In the rows, 128 means zero.
A state moves one step at a time under one of 7 hidden systems, and each row is a state written as 26 numbers. Each run below is a few steps of one system.
seq 1, Q (8 x 26):
[[138 133 119 104 142 104 133 147 127 143 130 143 109 151 120 149 119 109
  134 155 124 147 130 162 150 132]
 [ 98 128 134 135 132 148 102  91 134 165 122 123 132 132 141 138 137 139
  124  89 122 124 131 141 124 117]
 [147 114 100 137 134 119 154 128 131  95  89 144 155 127 124 105  97 156
  130 144 103 133 110 109 137 116]
 [134 125 145 131 115 136 133 149 138 156 143 118  88 151 143 183 123  95
  125 153 132 125 116 131 165 111]
 [ 85 146 163 153 126 147 144 117 127 151 114 107 182 125 115 120 131 139
  114  91 124 103 128 127  94 142]
 [146 137 108 103 152  85 161 152 121 104 107 145 143 142  91 117  97 128
  141 168 113 158 130 155 151 137]
 [100 137 137 116 133 151  87  95 138 192 142 132  88 153 143 172 142 106
  133 114 132 143 144 155 165 110]
 [110 117 111 157 134 150 144 106 138 121  74 142 193 124 134  85 107 183
  119 108  93 115 120  95 100 126]]
seq 2, P (8 x 26):
[[105  89 130 160 145 103 144 120 111 123 113  82 153  98 145 140 105 161
  113  47  82 106  83 166 127 126]
 [114 142 192 157 131 112 151  92  94 105 113  89 159 124  64 129  91 127
  154 123 132 143 102 135 191  95]
 [115 182 183 131 110 151 150 135 138 184 106 162 172 188  86 135 124 103
  131 195 152 139 138 121 145 118]
 [135 141  78 109 128 127 137 157 165 179  70 192 181 170 146 109 137 150
   92 145 104 127 127 156  75 138]
 [137  92  61 123 142  95 119 122 153 134  72 119 112 125 157 157 101 157
  108  71  77 143  84 195 144  85]
 [ 89 129 161 176 115 151 126  76 143 120  91  50 124 117 115 177  89 140
  130  77 113 126 101 112 178  66]
 [109 175 177 156 114 153 197 145 143 101  84  98 186 151  68 128  82 124
  134 185 128 127 133  66 150 118]
 [109 158 136 111 147 108 192 204 147 188 101 163 184 188 108 155 108 109
  104 178  96 125 132 172 115 171]]
seq 3, G, 8 rows:
[[105 182  96  84 130 122 119 141 160 109 125  91 117 120  88 128 139 105
  122 121 152 148 179 143  78 149]
 [ 96 141  83  82 172 127 106 122 139 120 150 126  92 124 121 131 129 122
  146 131 121 160 196 135 125 170]
 [103  97 103 117 164 151 109 116 113 133 171 148 101 112 172 119 139 140
  142 121 110 120 170  99 121 179]
 [155  75 123 134 142 124 138 139  88  95 174 148 117  97 167  96 134 142
  140 136 120 106 124  94 121 167]
 [172 100 167 134 108 107 130 146  83 115 186 133 103 113 140 123 150 101
  136 140 159 108  98 131 135 136]
 [161 145 164 120  94 110 103 122 101 134 155 140 137 123 109  94 174 106
  125 124 188 118 115 153  90 120]
 [172 153  90  84 108 113  86 112 137 118 120 159 109 134 107  99 159 116
  131 146 173 160 141 150 108 102]
 [142 131  70  93 113 154  73 114 169 141 134 137  70 128 164 141 161 115
  118 125 152 141 159 121 102 110]]
seq 4, U:
[[ 88 172 135 124 123 126 139 131 141 135 108  92 173 126  89 119 132 125
  111  95 134 122 143 149  76 143]
 [120 141 100 106 167  98 138 114 129 112  92 140 140 143  90 125  89 143
  152 150 104 174 143 154 171 121]
 [ 80 123 146 137 146 171 111  98 134 184 142 129 104 151 156 174 124 124
  136 126 108 129 148 115 173 129]
 [121 102 126 166 125 158 162 132 131 110 104 134 181 116 154  98 110 169
  113 122  98  94 114  67  99 143]
 [169 100 151 140 120  86 172 171 108 121 127 124 123 141 125 160 100 112
  127 154 111 124  67 161 174 106]
 [ 91 159 209 147 109 135 114 103 104 181 152 102 159 132 104 135 159 107
  120  83 162 106 118 166 108 127]
 [145 162 115 118 130 122 136  98 129 102  68 172 195 143  73  60 116 162
  142 166 138 160 139 114 120 113]
 [130 130 111 112 129 141 114 132 167 198 105 163  86 187 152 201 117 104
  123 170 108 154 126 155 189  90]]
seq 5, D:
[[163 124 126  97 137 107 104 128 102 142 164 173  93 144 127 126 146 105
  150 168 153 153 138 153 156 131]
 [131 119 110 125 111 170  81  93 146 168 132 164 115 136 174 118 166 137
  117 116 146 119 139 108  95 117]
 [177 110  56 118 109 122 136 153 160  71  95 126 118 106 147 109 120 145
  109 138 122 127 117  98  95 109]
 [132 118 130 125 112 125 131 165 140 122 165  68  61 116 147 194 130  85
  115 113 137 115 119 136 137 120]
 [ 99 155 163 133 115 142 121 116 111 108 160  86 149  93 103  91 157 118
  125  87 166 102 155 113  66 162]
 [149 140 100  78 162  94 139 155 107  91 158 166 117 129  99  94 126 113
  156 188 138 162 176 130 128 179]
 [101  99 107 110 156 158  75 109 126 201 174 170  80 141 195 156 162 124
  133 115 114 124 161 139 133 157]
 [161  81  71 145 118 135 111 100 129  75 109 143 145  79 175  63 137 187
  117  84 115 107 109  86  71 122]]
seq 6, G:
[[178  88  70 119 136 107 127 126 107  43 134 148 129  82 146  58 129 165
  138 128 124 126 126  93  98 145]
 [169 103 149 119 108 124 110 144 108 115 205 110  31 118 153 177 144  75
  140 158 165 126 120 117 177 113]
 [128 155 170 132  84 146 114 137 111 139 172 124 164 107 123  75 196 107
  107  93 190  82 139 120  21 164]
 [199 143  62  60 138  62 114 138 118  58 126 160 102 115  81  74 133 119
  151 174 162 187 146 163 121 127]
 [117 130 113  92 119 161  39  98 143 198 193 144  27 138 180 184 190  81
  127 118 165 138 170 145 135 122]
 [136 110  64 124 115 158 106 114 138  69 128 138 157  70 167  28 169 177
  111  82 139  95 160  62   4 171]
 [212  88  71  83 132  83 134 172 116  20 184 109   9  94 137 153 107  88
  159 195 139 162 134 102 186 121]
 [ 89 147 211 134  89 169  86 144 104 190 248  89  82 112 158 158 217  54
  110  86 201  61 158 128  60 181]]
seq 7, T:
[[163 139 185 140  80 111 145 176 122 179 141 135 133 161 124 166 149  81
  101 149 164 103  75 175 126 106]
 [128 173 132 121 101 105 123 120 137 139  83 121 195 130  80  85 150 139
  102  85 155 124 110 179  55 112]
 [146 155  73  92 136 115  92  81 158 120  69 155 112 151  94 120 111 142
  147 154 131 195 143 146 169  69]
 [ 76 131 124 144 124 203  88  83 177 194 121 120  96 153 176 179 133 130
  119 113 115 123 155  86 145 104]
 [106 104  92 159 145 148 195 170 159  87  83  91 167 115 155 136  74 167
  106 122  62  98 119  72 109 151]
 [131 136 162 124 137  83 185 189 115 122 146  82  98 146  89 203  85  74
  135 169 113 141 103 168 203 128]
 [ 65 182 235 152 125 134 132 100  87 181 150 104 203 137  65 103 152 111
  133  91 162 107 138 161  97 155]
 [159 133 100 110 161 105 137  93 110 115  66 225 208 152  88  40 105 187
  153 182 111 173 133 131 141 124]]
seq 8, T (8 x 26):
[[146  99 142 136 137 115 131 136 100 172 128 185 156 150 154 117 135 138
  124 133 112 115  99 161 131 140]
 [154 102 129 144 110 111 115 116 119 147 105 136 136 129 147 128 133 139
  113  94 124 118  78 168 130  91]
 [154 132 131 143  91 133 121 107 145 111  98 106 125 123 121 132 123 128
  120 116 143 131  93 118 136  66]
 [136 164 129 127  94 153 135 136 165 126 106 112 130 144 112 141 129 111
  118 161 152 131 135  94 120  99]
 [104 165 109 107 131 138 142 156 163 148 106 124 145 151 113 142 124 115
  113 148 127 135 157 131 101 143]
 [ 89 138 105 109 166 116 131 125 138 144 109 120 131 137 114 146 107 133
  131 110  97 148 151 165 139 143]
 [ 92 115 142 142 160 136 128  90 112 135 129 119 128 126 124 140 103 145
  146 106  99 137 134 129 173 128]
 [123 107 160 163 129 149 154 121 111 130 128 138 147 135 138 126 108 141
  137 143 110 113 110  88 161 127]]
seq 9, U (8 x 26):
[[ 96 118 122 133 157 145 117  97 122 152 122 150 148 132 140 117 123 154
  137 112 103 130 144 125 133 144]
 [146  92 117 147 132 138 138 120 124 119 114 151 129 130 154 127 106 151
  130 144 101 122 107 100 157 112]
 [139 111 164 156 102 141 141 144 122 149 140 110 123 132 148 156 128 112
  113 123 132  99  92 121 135 113]
 [134 148 161 141 107 115 149 138 118 120 117 112 173 122  95 106 135 126
  116 119 147 113 108 139  94 126]
 [134 160 134 106 132 100 126 123 123 141 109 143 139 155  83 130 121 115
  140 155 141 160 130 171 151 111]
 [ 91 149 121 120 136 161 100  93 152 180 112 144 132 154 134 140 135 132
  126 118 124 139 156 134 129 121]
 [124 107  81 141 135 150 143 122 159 114  79 137 146 128 152 123  97 168
  119 129  88 126 124  89 126 116]
 [131 100 139 152 123 122 156 151 132 127 128  90 106 129 150 182  99 118
  121 123  98 114  88 130 171 107]]
seq 10, Q, 8 rows:
[[133 117  94 126 111 142 103 116 145 100 134  95  94  96 154 131 143 130
  117  86 137 116 131 111  96 114]
 [149 119 115 130 119 129 137 134 123  60 148  94 107  89 124 112 123 126
  134 133 140 124 134  80 121 132]
 [132 134 152 118 120 139 124 141 110 113 189 115  95 114 125 128 150  94
  138 150 164 119 156  99 118 159]
 [123 132 128 111 136 128 110 127 105 125 168 144 138 108 131  83 166 127
  130 110 151 115 158 129  67 177]
 [170 103  78  92 137  98  98 126 111  96 149 154  97 105 143  93 150 133
  136 122 138 142 135 150 106 139]
 [158  97 108 123 104 143  73  93 125 110 161 122  68  98 172 125 161 127
  129  99 156 121 121 108 120 100]
 [168 112 124 146  88 149 128 129 125  68 143 116 130  88 145  85 146 136
  120 128 158  99 118  59  82 125]
 [173 136 130 104  98 113 137 180 119  86 180 109  91 107 123 127 157  80
  121 160 178 115 137 113  91 150]]
seq 11, P, 8 rows:
[[140 121  82 124 123 103 152 164 163 105  88  86 115 123 129 166  97 128
  104 108  99 131 101 152 126 102]
 [ 68 151 154 141 138 132 145 121 139 136 117  54 132 123 100 173 102 116
  124  87 112 128 132 146 145 123]
 [ 86 166 144 129 158 135 157 110 126 119 101 128 179 145  73 108  95 141
  151 154 112 151 161 109 149 145]
 [122 123 121 119 157 127 147 142 132 183 109 188 145 179 140 147 107 133
  133 177  94 144 133 146 163 140]
 [112  94 114 155 132 145 122 112 141 184  91 158 165 143 178 133 126 169
  102  82  86 102  96 148 109 119]
 [153 101 126 162 118 107 153 108 120  85  74 107 154 111 120 119  88 165
  126 102  99 130  68 131 158  73]
 [118 159 196 157  96 129 163 142 136 151 109  82 140 156  89 181 104  94
  121 145 141 122  91 138 170  85]
 [ 92 193 150 128 117 138 161 144 156 158  77 127 214 159  76 108 126 129
  107 139 136 122 143 134  73 142]]
seq 12, K:
[[125 101 111 128 146 146 116 104 126 133 133 149 102 133 153 138 116 139
  142 138 109 140 136 104 168 121]
 [129  98 128 156 120 154 143 139 133 124 132 123 133 119 165 133 121 141
  115 123 110  99 113  86 121 134]
 [150 122 139 138 110 105 162 167 121 106 126 102 144 116 120 128 121 118
  111 127 131 111  99 135 108 129]
 [118 159 169 119 122 106 130 130 113 146 134 110 138 137  86 139 134 102
  129 124 152 138 122 173 132 122]
 [113 157 132 111 139 136 107  89 123 150 113 163 152 150 101 101 136 135
  145 140 139 152 154 137 129 127]
 [146 110  82 110 139 145 110 118 145 140 116 176 104 149 159 131 123 140
  136 162 112 147 142 109 152 116]
 [125  92 100 147 122 152 128 137 152 138 121 112 107 120 185 163 120 141
  106 101  96 104 109 110 124 118]
 [132 123 131 152 114 113 163 148 128  80 111  70 147  95 115 128 106 136
  114  97 117 108  96 122 114 119]]
seq 13, D (8 x 26):
[[ 78 153 136 134 153 112 154 113 126  83 110  54 149 101  74 132  88 137
  138  95 110 142 145 132 144 133]
 [ 81 141 174 132 173 129 157 115  96 128 149 119 142 142  89 138  91 121
  166 159 108 147 159 115 190 160]
 [ 90 115 162 150 160 148 143 109 104 183 123 182 187 158 141 113 120 158
  136 140  95 114 136 121 140 165]
 [156  90 112 143 142 103 149 130 114 146  81 183 172 146 146 110 105 169
  120 130  84 127  79 159 146 115]
 [154 105 154 155 102 118 123 111 125 158 102 122 116 145 137 168 114 124
  120 112 120 128  64 163 184  58]
 [132 167 183 160  78 149 134 101 138 129  90 100 168 139  85 123 128 120
  120 129 163 122  98 108 130  68]
 [126 190 140 111 116 121 167 160 157 133  83 125 162 172  65 140 105 101
  127 190 140 153 141 132 136 118]
 [ 63 165 125 112 157 135 124 120 160 201  92 123 149 169 110 170 116 124
  117 109 101 145 152 184 132 133]]
seq 14, K (8 x 26):
[[164 106 145 147 108 134 118 103 112 133 121 158 132 136 140 114 133 135
  134 144 137 126  94 116 154  92]
 [153 131 139 143  87 151 125 134 149 147 112 134 131 142 145 139 140 120
  110 142 147 110 103 105 117  96]
 [138 152 112 122 100 129 138 151 163 130  91 111 145 138 115 138 127 119
  101 128 136 125 118 136  94 109]
 [113 158 115 106 131 113 134 131 150 130 103 101 122 140  94 154 112 112
  125 128 125 153 138 162 137 114]
 [ 87 146 128 123 154 141 129 105 136 139 115 121 136 144 110 139 108 133
  143 131 110 149 156 124 154 134]
 [120 110 110 130 155 139 148 131 128 123 117 153 136 137 140 123 101 147
  137 154  94 132 141 100 149 146]
 [131  94 132 142 134 125 152 155 120 142 133 133 129 136 157 150 112 130
  120 131  97 108 104 130 143 139]
 [128 118 159 156 120 114 151 132 111 135 115 114 164 123 123 125 121 137
  116 102 118 107  91 148 124 122]]

Which system made each of these runs?
seq 15, 2 rows:
[[ 83 144 168 115 177  91 141 126  89 160 150 120 140 142  83 141 111 111
  150 113 112 147 143 197 163 164]
 [ 96 126 150 133 165 138  95  52  93 165 122 179 166 138 115  87 132 165
  160 117 117 150 146 138 162 133]]

D
seq 16 (2 x 26):
[[135  92 170 139 127 116  84  86  83 154 180 116  75 111 150 153 150 111
  143  84 139 123  97 169 173 105]
 [163 138 159 145  89 159 110  85 110  96 133 149 154 113 114  57 155 139
  141 151 180 120 128  63 106 108]]

D
seq 17, 2 rows:
[[103 140 139 125 120 144 133 150 143 158 148 110 120 135 136 158 139 101
  113 120 135 111 144 128 106 149]
 [118 135 107 115 141 108 128 128 119 110 125 126 152 109 112  96 133 141
  126 102 127 131 143 147  88 153]]

D
seq 18, 2 rows:
[[128 157 118  99 138 118 119 115 123 109 126 135 131 130  92 102 130 122
  148 148 145 156 158 131 126 134]
 [123 128 106 103 141 146 103 122 140 159 141 160 100 149 151 140 143 118
  136 149 129 140 159 124 135 140]]

G
seq 19:
[[160 177 162 117  73 141 136 167 146 149 138 142 136 157 105 129 163  79
  111 186 191 117 132 112  91 124]
 [126 166  79  84 128 102 123 162 164 160  96 150 157 151 113 114 148 123
   96 123 133 138 144 188  55 148]]

U
seq 20 (2 x 26):
[[ 81 143 170 120 175 120 136  98  99 125 154  97 105 136  79 161  90 109
  172 144 115 167 160 137 215 135]
 [ 74 140 172 145 152 184 137 109 116 167 152 162 170 148 135 107 133 137
  145 161 123 107 175  64 125 182]]

U
seq 21 (2 x 26):
[[185 118 124 114  88 128  69  95 110 130 150 174 109 119 148  83 187 124
  131 125 184 126 115 134  98  98]
 [192 123  84 116  70 137  97 129 154  97 117 138 114 107 153  92 168 130
  102 124 172 117 113 101  60  94]]

Q
seq 22:
[[166 103 132 141 123 123  92  62  90 120 116 184 156 119 134  61 144 171
  151 123 141 138 102 121 138 100]
 [188  95 104 133  88 158  99 119 150 147 118 175  91 146 186 138 146 129
  117 161 139 122  98  94 138  77]]

T
seq 23, 2 rows:
[[126 135 101 104 127 147  95 121 149 181 124 166 112 156 152 139 153 121
  119 134 134 138 147 145 116 125]
 [135 100  65 126 131 136 114 124 151 111 107 133 123 107 169 113 129 160
  110  96 104 121 127 114  93 127]]

G
seq 24 (2 x 26):
[[115 125 133 155 124 125 141 102 130  97  94  83 146 108 111 128  97 151
  129  94 110 128 104 120 145  96]
 [110 157 164 142 122 142 157 126 137 122 116 100 135 147  91 152  98 111
  141 165 129 139 131  99 174 109]]

G
seq 25 (2 x 26):
[[127 163 116  95 145 135 151 148 142  97 136 133 111 147  89 129 106 102
  155 211 137 159 181  83 155 149]
 [ 75 139 143 110 159 146 119 145 124 201 168 151 130 155 147 149 151 109
  126 129 120 115 174 148 105 193]]

T
seq 26 (2 x 26):
[[144  92 119 143 125 102 115 106 114 140 103 130 131 119 146 131 121 152
  119  79 108 125  76 179 139  91]
 [143 132 161 155 100 141 124  88 124 102 107  97 128 121 109 131 112 130
  139 125 145 133  99 104 167  70]]

K
seq 27, 2 rows:
[[ 82 116 117 139 153 126 111  83 117 119 117  92 152  90 129 105 126 167
  125  40 105 121 132 148 101 140]
 [167 114 126 120 136 107 137 114  98  46 148 117  97 101  99 103 102 126
  166 166 140 156 130  90 179 115]]

K
seq 28:
[[117 123 126 123 136 105 107  98 122 122 126  79  92 110 117 162 116 121
  134  77 121 147 114 172 163  96]
 [118 135 153 148 128 155 124  75 119 100 112 124 144 122 104 103 110 147
  154 143 132 141 138  75 163 103]]

Q
seq 29, 2 rows:
[[109 105 139 125 159 149 120 115  91 116 191 143 115 106 151  99 143 131
  153 135 134 115 173  84 119 190]
 [163  83 114 119 135 115 119 150  91 111 186 164 114 102 172  92 158 129
  129 127 136 104 128 121  90 177]]

K
seq 30, 2 rows:
[[137 119 129 126 117 153 103 121 118 166 150 187 157 133 168  79 178 140
  116 125 148  99 140 113  65 160]
 [191  95  65 105 115  86 127 168 131 101 119 146 117 109 158 110 141 136
  104 113 124 121  93 166  84 126]]

Q
